In the rows, zero is written as 128.
Rotation paths and how fast each direction turns (degrees a step):
Each turn is a multiple of 5 degrees from 10 to 175, or 0.
Each row of a path follows its step; steps can be skipped.

step 0: [122 119 129 127 123 142 129 127 146 123 121 146 124 133 129 130 136 126
 121 128 130 127 120 137 127 125 124 129 135 123 132 126 137 129 126 133
 126 128 130 126 126 132 120]
step 4: [119 137 128 122 132 123 129 129 128 138 114 133 126 117 129 124 137 128
 133 135 128 127 127 117 125 133 131 121 124 132 126 128 132 137 128 134
 138 124 138 125 118 127 134]
step 6: [130 127 135 132 120 123 127 126 129 133 118 133 128 121 140 130 124 142
 112 123 133 131 123 121 133 136 119 132 137 128 126 132 127 128 115 129
 128 129 125 123 130 127 122]
step 8: [129 140 130 118 130 128 133 129 119 126 131 121 128 132 128 134 137 124
 125 126 130 140 129 125 124 119 125 144 133 123 136 130 134 128 125 115
 131 130 120 116 120 128 129]
step 18: [136 121 132 134 126 132 135 130 129 146 138 128 123 125 127 133 128 128
 138 126 129 138 123 127 136 141 122 127 132 126 121 128 134 126 125 124
 134 114 125 123 126 132 134]
step 21: [131 131 126 123 132 114 122 125 121 119 127 134 125 126 116 135 120 125
 131 132 120 138 133 136 126 133 130 128 132 137 126 130 123 115 128 122
 119 130 121 122 126 125 135]
step 26: [130 131 128 137 124 126 121 135 126 132 135 134 128 127 131 120 131 137
 128 130 127 129 130 121 125 133 115 131 120 126 131 120 126 140 123 125
 116 144 130 126 129 137 118]
step 28: [142 128 130 129 123 117 130 129 130 123 130 124 141 133 126 133 137 113
 132 121 125 121 134 126 138 123 123 133 129 130 121 124 123 128 122 114
 129 131 127 122 130 125 129]
step 34: [140 128 125 128 124 125 127 132 117 134 124 131 125 130 114 125 139 120
 122 131 134 127 128 133 123 132 124 118 136 124 122 120 125 129 136 118
 128 123 129 138 120 129 139]
Speeds:
[127 124 130 132 131 132 125 127 128 131 127 127 127 127 130 134 128 129
 127 128 128 128 126 129 129 126 129 127 129 128 126 128 132 127 125 127
 130 128 125 130 128 128 125] | 60

step 2: [116 129 127 136 130 135 129 122 141 120 130 121 125 122 124 136 118 136
 126 122 125 110 134 127 136 132 132 130 134 121 133 124 134 131 128 120
 130 121 135 133 125 145 121]
step 4: [124 113 126 132 117 132 125 132 127 127 132 132 134 130 140 130 127 123
 119 120 136 128 122 121 121 123 116 134 123 121 120 144 134 142 121 134
 121 125 116 128 132 124 127]
step 5: [116 129 125 126 127 123 129 120 134 108 128 129 126 121 126 131 135 124
 133 136 125 121 129 127 123 124 114 132 133 133 135 125 131 144 125 126
 123 114 129 142 120 130 126]
step 9: [116 126 127 138 136 132 130 124 128 120 128 116 133 134 119 139 137 117
 138 120 124 128 130 133 140 127 126 121 124 138 124 137 126 123 123 121
 129 131 134 120 126 112 135]
step 19: [129 132 125 126 126 129 122 114 118 128 117 134 134 133 132 118 135 128
 144 128 129 115 125 134 135 124 131 135 136 120 126 122 133 148 129 129
 137 129 123 134 127 128 131]
step 23: [107 127 120 132 132 122 121 133 131 125 132 126 130 115 118 124 134 125
 130 119 123 124 111 135 125 127 127 129 125 132 130 127 110 131 128 131
 133 123 116 127 124 130 137]
step 31: [124 136 123 131 126 122 124 124 142 134 129 133 129 127 130 130 133 122
 132 130 143 129 140 132 125 126 125 126 130 131 135 137 134 135 133 129
 115 112 133 119 139 143 132]
step 34: [121 119 130 132 132 124 139 136 142 127 113 129 135 134 128 134 134 126
 138 135 141 125 122 124 125 129 134 123 119 126 123 129 132 133 123 117
 121 123 132 136 143 137 125]
step 36: [121 134 127 124 136 134 132 133 114 129 133 127 128 129 136 125 129 131
 132 112 120 128 129 128 117 124 121 118 132 139 113 134 124 130 140 120
 133 125 111 125 132 133 127]
Speeds:
[128 130 125 128 129 126 133 126 131 128 127 130 123 128 131 128 131 129
 129 127 127 130 127 129 124 128 128 125 127 130 131 126 124 129 130 127
 127 127 126 128 128 130 127] | 140
[131 124 130 129 125 128 132 129 126 125 127 127 128 131 128 133 129 127
 127 131 130 133 128 128 127 127 126 129 125 126 128 128 126 129 126 127
 128 130 128 128 126 129 129] | 85
[127 130 130 129 126 129 129 127 131 128 129 129 126 133 123 128 128 127
 124 127 129 127 127 128 128 129 128 129 131 127 126 130 128 129 132 124
 125 130 126 124 128 127 125] | 160
[127 130 126 126 126 129 128 129 130 130 128 125 130 127 127 126 126 127
 127 129 127 131 127 131 122 128 128 129 125 128 126 126 130 130 123 127
 128 127 128 125 129 127 123] | 110
[128 126 126 129 129 130 130 130 130 129 132 131 130 130 131 126 129 127
 128 129 130 127 128 124 126 130 130 126 125 127 128 127 132 125 128 127
 126 128 129 125 124 129 130] | 80
[127 129 132 129 129 130 132 126 125 125 129 129 127 129 124 126 125 128
 126 127 127 127 129 129 128 130 126 124 127 134 126 127 128 127 125 130
 130 127 129 127 128 128 129] | 120

step 0: [123 112 138 123 121 129 139 118 137 134 134 120 132 133 128 129 140 131
 128 127 128 132 125 136 121 123 122 125 135 114 123 129 130 117 122 135
 123 132 133 126 133 124 138]
step 12: [130 123 142 130 118 125 122 121 139 130 121 119 132 120 133 133 129 124
 125 115 136 121 123 129 124 123 140 134 125 139 129 123 118 135 120 133
 124 129 131 131 132 119 138]
step 13: [131 125 132 129 124 127 133 125 137 126 120 125 119 122 131 140 121 122
 128 137 124 130 138 127 130 119 121 130 118 124 108 129 119 130 134 131
 123 141 136 129 134 117 136]
step 15: [128 127 126 131 134 118 126 132 140 122 127 113 116 121 139 123 125 129
 118 122 142 128 128 129 123 121 134 126 124 127 129 138 127 132 136 126
 116 128 127 132 128 113 133]
step 24: [120 133 120 121 142 134 122 120 133 131 129 123 129 123 134 120 116 128
 116 128 127 127 130 123 132 123 133 124 125 136 124 117 123 120 119 133
 113 128 130 120 133 130 140]
step 27: [136 134 126 125 129 138 120 128 140 130 136 117 125 119 135 121 124 130
 134 126 125 135 137 116 125 121 114 123 123 122 123 123 128 125 122 125
 126 122 126 114 127 120 138]
step 29: [126 126 135 130 119 137 138 114 143 124 135 130 120 126 130 127 123 124
 119 123 133 133 119 133 125 118 130 128 135 125 120 122 129 125 127 129
 121 110 131 126 128 122 138]
step 31: [124 129 124 130 118 124 129 136 127 129 127 123 125 136 136 130 128 123
 129 131 131 123 128 114 128 123 123 125 124 115 120 121 125 120 119 138
 123 111 132 134 134 110 129]
step 33: [131 117 132 119 131 131 135 128 135 129 121 120 132 123 136 129 128 133
 131 136 150 134 127 128 122 125 135 137 129 116 127 115 129 123 126 132
 122 121 123 126 140 128 131]
Speeds:
[125 126 129 132 129 129 125 128 126 128 128 129 128 128 134 129 130 128
 132 125 126 128 129 129 128 127 123 127 126 124 126 129 128 128 126 129
 130 131 129 126 129 127 127] | 80
[127 132 131 129 130 128 128 132 126 132 127 130 129 125 126 127 128 126
 128 128 128 128 126 128 128 126 128 130 127 129 126 125 133 130 125 129
 126 132 127 127 125 130 131] | 25
[129 127 131 128 126 128 127 128 128 129 129 129 128 126 125 127 131 131
 131 126 124 129 130 126 130 127 130 129 129 126 133 128 128 126 133 130
 126 130 131 128 129 130 128] | 155
[124 126 131 127 126 130 127 127 127 127 133 127 126 131 129 127 129 129
 128 125 127 125 126 129 123 129 130 128 131 129 129 131 129 130 127 130
 127 128 129 129 123 128 130] | 125
[126 126 129 129 129 129 127 126 126 128 127 130 131 129 127 128 127 125
 125 127 130 127 130 127 131 127 130 130 125 125 126 130 125 129 129 125
 129 126 132 126 124 130 131] | 65
[126 128 128 129 126 128 130 129 130 125 130 131 130 126 126 124 131 125
 128 126 126 130 127 127 127 126 126 127 128 128 128 130 127 127 130 128
 128 125 123 124 125 126 125] | 35
[126 126 125 128 124 124 129 130 128 129 127 127 130 129 127 131 130 127
 129 126 130 126 129 131 127 126 129 128 126 132 127 131 127 130 132 128
 130 133 127 126 129 128 129] | 10

step 0: [123 114 130 130 131 133 135 130 118 132 133 125 130 124 125 120 129 123
 130 130 124 137 127 129 130 131 119 130 132 132 140 131 134 128 138 138
 133 129 123 121 114 145 118]
step 1: [127 120 134 135 122 131 127 129 126 121 122 120 139 121 120 132 123 127
 128 129 135 124 132 133 136 117 146 138 134 130 127 135 128 131 131 127
 125 117 128 131 117 137 139]
step 8: [131 127 127 120 134 128 115 131 138 133 138 133 139 124 129 132 128 136
 135 129 121 122 128 136 136 119 125 126 121 120 120 136 127 126 138 117
 120 123 122 129 127 135 139]
step 16: [120 118 131 130 121 130 135 132 123 119 123 126 121 117 124 121 131 124
 135 126 121 122 122 126 128 127 120 136 146 120 131 127 122 132 124 126
 121 132 128 113 132 134 128]
step 21: [124 129 118 121 130 132 125 126 131 134 117 128 131 133 120 120 116 137
 142 126 122 124 131 140 124 129 130 130 138 125 124 123 132 133 121 123
 124 117 133 129 130 124 143]
step 22: [129 135 119 119 126 126 125 130 122 134 121 124 124 127 130 128 146 138
 127 131 117 130 125 128 131 133 128 120 137 126 128 120 119 123 142 127
 141 120 137 126 135 128 125]
step 26: [128 120 130 136 134 126 131 130 142 123 127 124 136 129 130 122 127 117
 125 125 120 115 125 123 126 129 120 132 124 120 131 121 133 129 130 117
 123 110 128 121 129 136 130]
step 31: [128 125 126 130 129 127 132 125 125 126 124 129 129 128 132 129 118 118
 127 122 131 134 130 142 124 120 118 117 127 125 128 137 131 146 140 123
 122 131 131 126 136 131 144]
step 33: [125 123 120 128 131 133 126 128 117 122 129 124 136 118 123 133 123 127
 130 138 130 125 128 118 133 111 116 135 131 122 123 121 132 133 131 133
 127 119 113 130 132 132 124]
Speeds:
[124 126 131 126 127 124 125 128 126 129 127 128 130 128 130 132 126 130
 128 125 130 130 125 127 128 131 128 127 129 124 127 130 130 128 126 128
 131 127 129 130 129 128 130] | 110
[127 132 129 127 128 128 131 128 126 129 128 128 125 129 127 128 124 129
 131 123 133 125 128 127 128 125 127 129 127 130 127 129 128 126 129 126
 129 125 125 129 127 132 126] | 110
[126 126 126 129 131 128 133 125 129 132 129 128 133 129 130 128 128 129
 131 126 127 126 130 129 126 127 124 129 128 125 130 129 128 128 127 127
 126 131 127 126 126 129 130] | 140
[130 125 130 128 129 129 133 130 126 129 130 130 129 130 128 128 126 128
 125 130 131 128 128 129 128 130 133 125 127 128 132 132 128 129 129 128
 127 129 129 129 129 131 127] | 60
[132 126 128 130 128 128 127 130 127 128 126 127 130 126 126 126 127 130
 126 125 129 127 127 123 125 130 126 128 127 125 129 123 128 128 130 127
 129 131 129 125 127 129 124] | 110
[129 129 128 126 127 130 128 128 128 129 126 126 128 128 126 128 127 127
 127 131 127 124 123 130 126 130 128 126 128 126 127 129 124 129 122 127
 127 129 123 127 128 130 129] | 80

step 6: [121 115 137 130 134 116 131 130 136 131 144 135 130 136 139 127 131 125
 127 132 129 128 137 135 123 136 123 128 124 122 140 132 121 132 133 121
 128 129 133 124 126 130 135]
step 14: [136 127 126 125 130 114 131 132 137 134 134 123 135 139 129 126 129 123
 116 121 129 129 126 132 134 121 117 131 134 123 146 130 125 121 125 124
 125 122 134 125 132 124 135]
step 18: [130 113 128 130 131 117 125 140 122 132 129 138 133 137 129 130 119 131
 126 124 126 129 116 135 133 125 113 126 132 124 131 133 138 134 129 121
 128 133 123 125 125 135 123]
step 23: [137 136 129 128 126 119 129 129 134 134 124 124 135 140 135 120 130 136
 133 125 135 133 121 136 127 137 131 128 141 123 137 123 122 132 131 122
 119 119 138 127 128 136 124]
step 24: [122 131 144 125 126 128 123 126 138 133 137 123 131 129 135 125 119 132
 132 120 123 142 126 130 128 128 127 125 124 119 141 130 123 135 133 127
 128 129 139 119 126 121 137]
step 30: [143 121 128 128 127 114 141 129 130 125 125 120 133 137 125 124 119 124
 126 129 128 127 118 122 126 131 125 126 121 128 134 120 133 138 131 129
 131 128 137 140 136 137 132]
step 31: [132 108 129 115 134 120 126 120 130 133 130 124 124 131 130 133 130 131
 129 125 134 130 121 137 129 134 129 121 131 115 132 119 125 138 132 121
 124 125 133 131 121 132 135]
step 32: [129 131 132 125 123 118 130 121 139 134 146 121 129 138 127 133 120 126
 129 126 126 122 119 126 126 129 128 120 139 118 134 135 130 129 132 120
 126 117 136 129 131 126 122]
step 33: [133 121 138 133 134 131 130 136 121 142 133 123 127 134 129 117 125 133
 129 122 118 135 120 133 131 135 131 120 125 121 132 138 138 134 128 121
 119 127 138 127 129 124 124]
Speeds:
[133 124 126 129 131 128 126 130 129 128 128 129 126 125 129 128 130 129
 125 123 126 131 128 129 130 128 127 128 128 127 127 131 127 126 128 131
 125 126 127 128 125 127 129] | 170
[126 127 130 130 127 129 129 129 129 128 132 131 128 126 130 128 128 128
 130 127 130 129 128 130 129 133 127 128 131 130 125 127 131 128 124 127
 125 126 129 127 130 129 123] | 70
[129 126 124 125 130 128 130 130 132 128 126 132 129 129 125 128 130 126
 127 127 131 127 125 127 130 129 126 127 126 130 128 125 130 127 126 128
 128 133 128 127 130 130 129] | 85
[129 128 128 129 128 129 126 128 127 124 124 127 131 127 127 130 128 130
 128 124 132 131 128 125 127 132 132 128 132 127 128 124 129 132 128 128
 130 127 128 128 127 128 130] | 95
[128 126 130 126 124 127 131 128 127 127 126 126 126 125 129 127 125 127
 125 126 129 126 126 128 128 125 128 132 128 128 128 123 125 127 125 128
 126 128 128 127 130 124 127] | 25

step 5: [111 133 125 130 135 129 130 132 122 127 135 119 136 132 128 123 120 129
 131 124 116 133 134 126 116 122 131 119 133 125 140 126 129 124 126 123
 134 127 123 128 123 115 113]
step 8: [122 134 137 129 142 139 120 134 136 134 133 128 127 142 128 124 132 133
 123 119 118 137 128 126 119 135 126 137 130 123 135 119 123 123 127 125
 140 128 121 130 125 130 122]
step 14: [134 130 130 132 134 140 139 127 130 131 134 123 131 126 132 129 124 125
 122 126 127 123 128 127 110 130 132 124 138 124 139 118 128 125 128 125
 127 126 112 146 137 133 124]
step 22: [129 128 143 131 144 132 124 131 127 132 133 129 138 132 124 124 133 120
 133 136 119 143 132 135 123 128 135 127 127 130 138 123 130 129 126 125
 143 124 123 135 119 122 134]
step 23: [118 134 138 129 130 140 125 131 123 120 137 120 138 125 133 130 123 122
 137 129 114 132 129 120 121 132 123 132 128 130 137 123 132 132 119 115
 131 141 121 134 121 128 123]
step 24: [114 124 125 129 123 148 123 138 131 125 129 126 136 129 127 129 137 131
 132 119 112 131 130 135 122 130 132 135 131 129 134 133 130 129 133 132
 136 133 119 124 118 135 127]
step 28: [128 130 131 133 128 133 131 130 131 137 136 120 130 135 133 127 117 117
 119 127 117 128 124 131 120 136 132 128 137 123 137 126 119 130 132 139
 146 122 124 134 132 136 134]
step 30: [120 137 136 119 123 137 137 132 128 113 131 128 130 129 122 132 121 126
 130 119 123 131 121 129 114 127 127 123 133 126 143 128 134 118 121 129
 137 129 118 128 137 124 126]
step 31: [128 130 122 134 133 143 130 129 134 120 127 128 131 131 120 135 122 127
 120 130 112 125 131 133 120 122 136 121 140 127 135 135 129 131 136 132
 139 134 121 134 130 115 130]
Speeds:
[128 130 129 127 131 127 125 128 129 129 126 129 130 129 128 126 128 132
 133 131 126 129 129 130 127 128 130 132 127 127 126 127 130 131 125 128
 128 129 130 127 125 129 123] | 25
[127 127 133 125 128 127 128 128 127 127 126 131 132 126 126 128 123 126
 127 131 130 126 128 126 127 129 127 129 127 129 126 131 126 127 126 123
 127 127 129 128 126 130 131] | 110
[131 125 126 129 131 128 130 131 124 129 126 128 128 128 128 129 130 130
 130 130 128 127 131 128 128 127 131 128 125 129 126 129 129 127 130 126
 129 133 126 128 128 124 132] | 160
[131 129 127 128 128 132 127 126 130 128 123 126 128 128 126 130 123 128
 129 128 131 127 129 130 127 129 126 129 131 126 125 127 131 127 127 130
 128 127 126 127 132 126 129] | 20

step 2: [127 128 133 135 137 120 127 133 130 114 133 130 133 137 124 121 124 127
 133 125 130 125 131 120 136 132 130 137 127 119 108 129 132 140 137 137
 130 122 119 122 135 119 121]
step 7: [131 122 127 137 135 135 138 129 128 122 123 126 130 137 130 119 113 127
 137 138 131 120 122 124 139 136 128 136 129 124 117 121 129 126 132 138
 127 114 126 127 136 131 117]
step 9: [145 135 132 133 134 126 129 132 127 119 128 134 126 149 122 127 129 124
 123 119 136 127 128 131 131 138 127 127 140 125 114 124 131 131 136 136
 121 124 128 122 124 122 133]
step 10: [148 122 130 140 136 127 124 122 124 129 117 137 132 133 128 131 126 128
 131 121 133 128 134 120 129 123 121 123 131 118 123 124 118 117 136 132
 126 121 125 114 134 130 124]
step 18: [132 126 117 129 130 119 143 125 120 133 134 138 140 139 133 116 110 121
 134 133 129 132 128 125 133 130 130 128 133 130 127 128 117 126 131 137
 125 127 129 131 138 132 123]
step 26: [138 133 122 135 123 122 141 136 118 121 130 127 133 125 122 122 125 138
 134 124 125 126 132 121 140 132 134 124 129 118 119 123 134 126 124 135
 115 136 123 116 128 129 138]
step 30: [138 115 115 139 124 125 130 130 121 126 135 129 131 137 125 108 128 124
 133 127 143 123 128 124 139 123 130 125 132 131 124 131 122 126 124 139
 118 136 127 130 131 131 129]
step 31: [134 132 130 133 127 126 127 134 114 117 118 131 139 132 123 117 137 131
 128 136 127 123 136 121 141 128 125 130 136 126 119 129 136 135 126 143
 121 131 128 117 128 134 124]
step 34: [147 120 130 135 138 130 125 126 125 123 130 120 135 135 126 127 127 127
 130 133 142 130 123 132 148 136 127 127 131 132 116 127 127 131 134 135
 130 125 118 132 129 123 137]
Speeds:
[127 127 134 127 130 130 127 124 126 130 125 134 127 127 129 127 127 129
 125 130 125 127 129 127 127 127 129 129 130 129 126 129 126 126 127 130
 130 125 127 127 130 129 127] | 100
[126 125 130 126 128 126 128 132 127 124 129 128 127 131 126 124 128 127
 127 129 130 128 125 126 128 128 134 128 129 127 129 131 129 126 129 128
 130 129 131 130 130 127 125] | 65
[128 128 129 129 128 126 129 127 127 129 126 127 130 127 128 127 126 132
 124 127 129 130 129 125 130 126 129 129 125 130 129 127 128 129 125 132
 130 132 129 132 125 127 130] | 10
[130 129 127 126 128 126 125 127 127 129 129 128 132 129 128 128 130 128
 130 128 124 130 130 125 127 125 125 128 127 125 126 131 128 129 130 128
 132 130 129 128 126 128 123] | 175
[132 127 129 128 132 127 127 126 126 127 129 128 127 126 126 130 127 126
 127 127 130 129 128 128 128 129 128 122 127 131 130 128 126 125 131 126
 133 129 128 126 125 126 129] | 60
[127 129 129 124 128 127 127 126 128 125 129 129 127 130 126 127 127 131
 129 127 128 130 126 126 128 130 130 131 124 128 127 127 128 127 128 127
 125 126 125 124 122 129 129] | 60
[125 126 128 131 130 133 127 131 127 126 129 128 127 131 128 126 130 130
 128 128 125 128 129 129 132 126 126 127 127 129 129 130 128 130 129 127
 129 130 122 129 127 129 129] | 10
[131 125 130 125 127 128 131 129 132 127 126 128 129 131 127 129 129 126
 129 130 129 130 129 131 126 128 126 127 128 130 130 129 127 126 128 133
 125 130 126 129 126 130 124] | 120
